In the data rows, 500 means zero.
Some points, each followed by its number:
594;541;729;523;573;371;516;765;419;391;428;293;513;708;740;269 0
667;620;577;630;606;505;597;356;329;666;385;380;325;429;561;398 1
316;625;494;506;416;559;187;331;608;378;397;727;721;683;405;543 2
310;403;477;432;480;400;376;536;679;156;387;660;617;804;429;588 3
628;849;581;888;639;367;497;549;302;642;388;286;557;395;492;372 4
686;445;604;537;630;511;563;492;349;744;596;338;334;384;637;494 5
698;340;609;354;540;592;771;633;372;691;701;328;299;343;726;387 6
335;469;472;581;463;491;343;420;720;238;374;664;614;504;505;494 7
313;500;454;535;504;576;247;405;644;352;321;676;713;685;376;499 8
690;419;568;244;594;618;700;629;280;661;694;356;299;347;717;470 9
743;426;482;229;644;748;726;588;332;622;764;336;248;264;656;525 10
668;671;574;688;619;515;539;412;316;722;454;334;417;424;588;357 11
246;468;484;629;485;435;303;379;729;274;372;679;652;611;315;574 12
359;206;320;543;298;369;437;395;708;566;427;660;463;496;428;625 13
736;704;574;680;570;483;552;411;339;707;480;407;439;419;570;278 14
577;339;684;505;707;616;585;640;421;452;704;279;394;368;557;426 15
252;504;485;576;483;429;252;375;734;313;386;631;660;604;345;553 16
230;514;484;608;494;436;302;440;688;265;369;704;758;616;374;578 17
689;529;652;625;680;637;611;439;315;652;528;348;257;361;597;325 18
670;735;572;685;539;429;569;402;319;741;444;341;444;486;561;324 19
374;331;332;472;359;251;539;514;794;401;441;661;532;468;444;744 20
698;475;508;225;568;609;666;627;379;501;501;501;502;504;505;494 21
667;451;554;328;533;649;711;507;272;719;670;347;297;389;741;364 22
668;463;622;649;589;481;622;526;274;687;515;339;350;329;642;303 23
223;464;462;494;390;546;235;296;544;419;360;822;674;643;390;513 24
621;901;611;775;640;408;550;554;303;678;501;501;502;504;505;494 25
694;436;614;319;609;625;604;556;271;734;638;358;368;381;789;494 26
423;579;341;411;299;368;474;533;769;405;493;584;593;501;388;669 27
264;530;460;446;422;461;258;216;635;412;385;713;652;636;455;508 28
321;517;528;458;468;474;262;534;640;212;371;599;730;761;391;494 29
622;402;474;332;515;694;727;574;433;693;760;388;231;351;505;494 30
675;509;626;530;669;565;574;487;304;501;501;501;502;504;505;494 31
412;304;242;429;379;332;408;304;723;492;491;695;481;565;431;666 32
630;591;711;532;596;290;583;767;357;439;367;301;567;658;679;254 33
340;356;295;525;299;249;559;469;647;421;416;596;535;426;374;722 34
278;504;505;579;531;532;278;336;642;389;373;706;782;647;361;475 35
730;395;576;292;577;620;628;643;355;670;727;312;313;369;713;462 36
576;680;715;434;540;347;572;681;354;465;529;309;550;718;728;317 37
720;675;587;627;574;381;539;402;383;742;485;290;449;380;653;332 38
239;418;549;464;499;402;284;545;694;189;373;663;707;785;391;536 39
657;420;521;331;595;669;690;578;346;692;763;289;274;362;666;470 40
710;363;682;297;596;616;698;532;294;720;663;346;355;398;772;282 41
718;355;654;359;583;606;707;613;363;607;705;238;309;347;776;431 42
601;577;725;492;675;381;567;620;372;479;463;341;459;652;615;311 43
236;421;496;535;512;490;279;368;686;343;304;652;659;630;404;552 44
577;539;685;580;572;427;547;665;386;466;475;325;502;504;505;494 45
365;308;254;454;328;332;428;330;666;477;460;783;492;551;410;656 46
586;529;718;361;550;567;564;691;448;354;521;362;451;684;664;300 47
659;836;588;882;607;400;539;482;308;706;414;343;538;386;397;324 48
679;431;696;713;604;501;619;483;320;601;558;261;366;412;701;307 49
665;486;538;351;588;703;621;530;333;634;676;348;222;341;530;398 50
496;397;793;375;615;483;576;760;459;380;528;460;502;504;505;494 51
643;676;572;716;607;473;601;399;255;714;412;375;478;466;641;331 52
537;740;238;814;571;979;389;541;349;403;363;666;502;504;505;494 53
640;396;589;270;598;657;700;552;355;701;732;378;347;321;505;494 54
696;412;514;251;631;592;727;566;274;789;701;501;502;504;505;494 55
490;546;302;449;253;418;531;504;656;464;599;628;552;450;443;674 56
624;624;723;481;538;300;607;643;341;344;507;381;572;776;743;222 57
283;619;450;532;487;569;308;264;616;428;322;703;765;724;366;538 58
681;423;495;270;575;707;682;612;321;553;752;423;265;324;690;529 59
652;578;649;756;655;387;535;454;409;688;434;446;349;305;555;332 60
662;340;682;585;648;564;631;551;361;582;558;372;280;333;635;315 61
631;435;530;257;584;670;716;574;303;714;778;382;331;295;713;481 62
381;559;276;403;271;367;525;506;669;554;531;639;510;375;489;746 63
290;512;470;573;466;476;330;449;768;256;380;622;657;636;285;542 64
613;598;713;544;595;404;600;738;377;507;374;303;502;504;505;494 65
625;793;620;709;638;426;537;430;290;705;450;372;498;459;479;327 66
676;855;624;927;707;394;485;549;272;658;405;281;542;338;405;379 67
306;504;500;410;482;463;312;543;644;187;383;644;695;809;407;502 68
695;493;585;384;612;602;664;639;361;575;501;501;502;504;505;494 69
621;386;481;274;570;784;681;603;341;550;783;424;280;353;688;432 70
289;612;460;496;455;549;242;219;633;384;395;726;697;671;393;512 71
346;550;440;475;443;458;297;273;641;389;360;702;646;627;482;597 72
689;364;498;469;696;690;673;470;271;633;670;357;322;382;603;348 73
281;437;575;385;452;475;295;515;683;165;370;684;760;846;432;523 74
228;437;512;463;406;447;333;591;680;227;372;651;684;830;395;637 75
597;908;643;762;687;339;532;565;363;673;366;253;649;392;527;308 76
269;520;506;568;508;402;344;383;734;305;322;683;693;595;332;595 77
603;427;460;327;534;659;745;573;397;646;733;458;202;276;554;549 78
328;295;281;399;295;366;421;236;679;439;510;743;511;629;503;672 79
641;392;543;362;538;639;675;613;349;596;688;417;233;344;571;468 80
637;347;490;335;528;718;758;581;438;537;735;449;266;314;628;503 81
356;505;364;681;560;999;425;798;433;192;350;545;518;546;001;548 82
207;440;410;569;381;484;224;372;594;467;344;714;721;642;331;611 83
243;365;492;701;442;412;216;399;795;311;439;704;553;603;381;610 84
569;303;295;571;574;999;660;699;470;501;595;485;264;176;107;609 85
444;569;359;416;228;391;569;524;636;453;581;542;579;404;466;494 86
664;384;640;284;603;615;680;675;317;731;666;307;272;346;780;439 87
535;688;715;776;656;457;550;542;358;501;501;501;502;504;505;494 88
577;578;789;574;582;328;576;676;371;380;435;402;542;683;746;235 89
209;335;392;530;363;462;390;308;753;404;432;676;628;626;460;629 90
Which two points above are nearest to each new point by angle, seen from the average point of the numbered points? Their numbers follow each, nearest first.
446;499;347;375;246;458;519;586;648;495;583;501;502;504;505;494 86 56
761;488;564;545;542;466;609;500;261;734;601;501;502;504;505;494 55 5
459;561;335;442;269;390;529;519;634;495;590;595;579;464;453;690 56 63
594;402;786;483;689;670;648;648;355;397;501;501;502;504;505;494 51 31
380;498;307;358;196;382;508;531;687;473;572;643;468;478;461;494 86 56
236;404;530;440;420;443;234;552;719;501;501;501;502;504;505;494 84 16
478;526;341;353;263;355;538;469;661;470;553;681;530;444;455;494 86 56
670;311;368;540;585;854;585;659;381;616;593;501;502;504;505;494 85 73
704;299;435;595;604;925;653;622;372;631;563;337;359;504;505;494 73 85
618;315;293;570;544;952;619;687;419;578;572;381;379;201;184;476 85 30
418;328;288;598;298;400;430;519;699;505;449;615;518;437;391;647 13 34
613;390;755;396;619;543;612;701;438;351;452;406;470;614;662;289 47 0
485;550;343;384;289;356;478;502;669;508;541;501;502;504;505;494 86 27
309;472;465;564;519;366;238;346;776;289;399;597;667;628;315;579 16 12
777;405;603;443;614;681;647;512;293;628;694;501;502;504;505;494 55 69
307;562;392;478;457;539;260;232;624;398;428;696;691;705;391;515 71 28
653;719;491;641;546;405;551;394;311;737;455;401;500;400;589;357 19 14
667;342;338;644;652;999;572;726;346;509;514;346;346;183;149;545 85 82
682;498;596;662;625;492;635;338;304;659;459;348;412;399;539;427 1 11
358;427;330;912;582;984;372;702;544;339;324;634;530;420;000;609 82 85
725;723;547;643;581;434;599;415;338;755;524;439;474;360;566;364 14 19
655;432;568;485;598;663;655;384;362;631;590;336;309;351;554;358 73 18
234;356;427;694;336;292;382;437;768;325;438;632;560;504;505;494 84 90
491;542;237;786;527;999;413;520;396;498;453;519;463;340;000;539 82 85
675;794;605;716;589;466;565;443;344;703;455;344;433;473;632;335 19 11
626;429;822;353;631;565;565;613;463;419;536;365;502;504;505;494 51 15
450;493;366;417;174;444;490;475;712;501;501;501;502;504;505;494 86 56
387;420;330;538;333;251;532;476;725;449;519;678;483;445;449;766 20 34
601;444;774;430;634;462;573;743;426;333;423;364;524;744;792;223 0 47
681;504;545;546;652;591;627;466;265;652;535;501;502;504;505;494 31 55
310;644;447;505;456;543;280;251;638;347;392;708;765;504;505;494 71 2
704;735;588;698;557;361;537;408;331;501;501;501;502;504;505;494 25 48
663;497;674;840;654;471;582;430;362;746;452;372;376;314;533;340 60 23
286;488;366;680;539;999;410;871;449;271;265;496;588;661;083;541 82 53
543;726;672;473;502;390;617;613;363;343;426;323;637;753;752;237 57 37
438;594;283;396;236;447;539;551;608;469;584;643;506;425;429;702 56 63
658;727;551;621;583;439;486;351;380;766;518;352;502;408;593;376 38 19
706;420;524;254;590;678;710;562;336;706;743;390;333;326;677;429 62 9
680;513;595;608;640;512;559;485;264;651;501;501;502;504;505;494 31 52
297;489;512;485;490;542;202;327;613;357;317;501;502;504;505;494 44 28
600;670;691;852;667;396;524;564;383;645;462;332;568;326;420;404 67 4
458;326;313;541;283;288;448;540;643;489;427;625;487;409;363;670 34 20
641;308;525;322;601;644;712;613;388;716;672;501;502;504;505;494 55 54
218;506;501;549;438;529;233;328;685;364;388;721;805;736;314;491 35 8
445;287;306;381;311;385;375;251;707;349;473;762;548;615;453;686 79 32
244;561;458;618;509;438;307;420;681;284;360;642;750;653;394;531 17 16
286;373;547;571;488;467;316;564;719;218;348;501;502;504;505;494 7 84
359;307;347;599;376;403;459;509;706;594;540;598;533;406;359;687 13 34
362;356;295;500;270;255;456;439;723;409;466;743;510;474;505;494 46 20
656;433;464;275;553;605;705;608;343;690;744;338;265;379;652;429 40 9
712;470;449;330;576;737;652;611;327;621;756;401;262;244;579;482 10 59
711;455;605;538;652;473;701;472;256;756;557;334;253;326;505;494 5 23
389;544;359;368;201;362;491;525;647;480;578;605;528;395;475;720 63 56
465;558;288;331;267;281;474;516;673;563;579;618;558;396;420;767 63 56
398;441;303;466;273;292;567;426;649;462;494;629;544;403;375;658 34 20
609;367;235;582;566;999;596;610;436;506;524;492;386;128;000;559 85 82
643;602;688;580;604;387;605;728;423;489;431;283;521;662;618;245 33 0
642;500;667;480;698;348;590;696;411;465;370;303;508;667;505;494 65 43
736;516;587;510;607;553;630;479;282;731;501;501;502;504;505;494 31 55
570;509;736;537;580;250;602;744;418;419;512;277;451;669;505;494 45 65
701;713;623;857;591;392;548;429;417;675;437;373;485;366;466;374 48 67
656;436;554;319;613;613;708;565;329;623;732;322;269;369;629;493 40 9
364;486;475;490;395;373;317;542;659;195;439;651;502;504;505;494 7 3
696;669;645;707;579;424;537;438;356;642;473;388;426;407;534;333 14 19
456;593;313;364;213;369;526;456;694;525;649;674;529;452;457;642 56 63
669;270;370;616;584;828;630;652;326;601;573;300;273;187;192;445 85 50
555;470;228;789;593;999;486;627;393;458;490;515;369;151;000;538 85 82
509;754;653;427;596;286;541;726;372;367;437;501;502;504;505;494 65 33
656;780;650;871;655;402;525;589;342;700;397;266;518;326;422;400 67 4
733;386;474;286;584;636;688;572;258;669;769;289;250;325;656;474 40 9
284;543;470;588;448;443;302;400;685;223;335;684;730;651;424;572 17 77
274;523;453;466;390;361;283;515;698;195;501;501;502;504;505;494 7 16
648;292;395;509;507;931;588;662;353;576;665;322;241;141;231;506 85 30
604;426;518;332;573;627;690;598;320;690;762;327;280;357;661;472 40 62
772;470;566;578;646;462;644;447;326;695;621;278;347;372;683;376 5 23
573;957;331;733;532;966;361;511;310;501;364;515;582;443;084;440 53 82
608;658;726;484;562;352;590;652;367;449;405;338;526;633;505;494 65 45
336;278;368;792;536;948;411;807;503;264;310;608;536;505;083;571 82 85
483;520;838;854;712;342;525;649;426;404;383;337;497;531;661;338 89 45
660;499;497;304;679;668;730;616;329;700;766;260;299;314;664;438 40 62
343;435;315;722;552;999;380;837;395;227;325;501;502;504;505;494 82 53
715;568;601;649;637;570;602;416;300;719;604;341;351;398;585;319 18 11
638;424;503;267;542;695;691;628;301;732;774;501;502;504;505;494 55 54
711;455;517;335;595;597;667;616;350;501;501;501;502;504;505;494 21 69
587;783;654;663;562;321;532;553;289;494;438;310;595;534;659;281 76 4
719;520;577;606;633;492;610;414;367;501;501;501;502;504;505;494 31 1
742;488;610;462;648;448;637;500;233;720;572;303;371;355;505;494 5 23
667;374;548;299;567;752;683;615;298;501;501;501;502;504;505;494 21 69
614;288;655;459;771;736;558;673;446;501;563;353;358;334;512;427 15 61
435;592;301;433;253;455;538;474;703;506;552;604;551;433;421;692 56 63
621;782;538;681;539;379;548;400;310;736;435;293;486;415;564;377 19 66
326;512;399;498;338;490;342;230;611;451;413;644;600;590;505;494 28 72
661;507;532;331;624;627;759;657;296;625;687;304;344;347;731;458 9 40
579;552;736;521;573;338;625;664;339;394;423;250;502;504;505;494 45 65
721;661;644;656;621;472;624;425;287;711;517;359;377;398;646;363 11 14
447;714;255;809;557;999;445;567;397;415;331;577;531;477;000;492 82 53
337;526;443;436;429;523;280;278;648;400;501;501;502;504;505;494 28 72
454;606;374;372;227;365;502;459;671;471;567;650;553;506;505;494 86 56
325;440;404;554;313;501;276;279;703;434;450;655;627;620;459;655 90 72
560;558;762;580;634;412;499;720;367;477;396;235;543;726;684;494 0 33
431;552;311;371;241;443;497;580;655;525;523;592;506;411;450;734 63 56
486;516;370;328;309;425;472;586;683;413;622;620;542;417;446;669 56 27
519;437;681;479;737;689;616;587;412;460;640;293;408;504;505;494 15 42
655;571;585;648;588;518;626;451;275;638;518;279;331;417;637;350 23 18
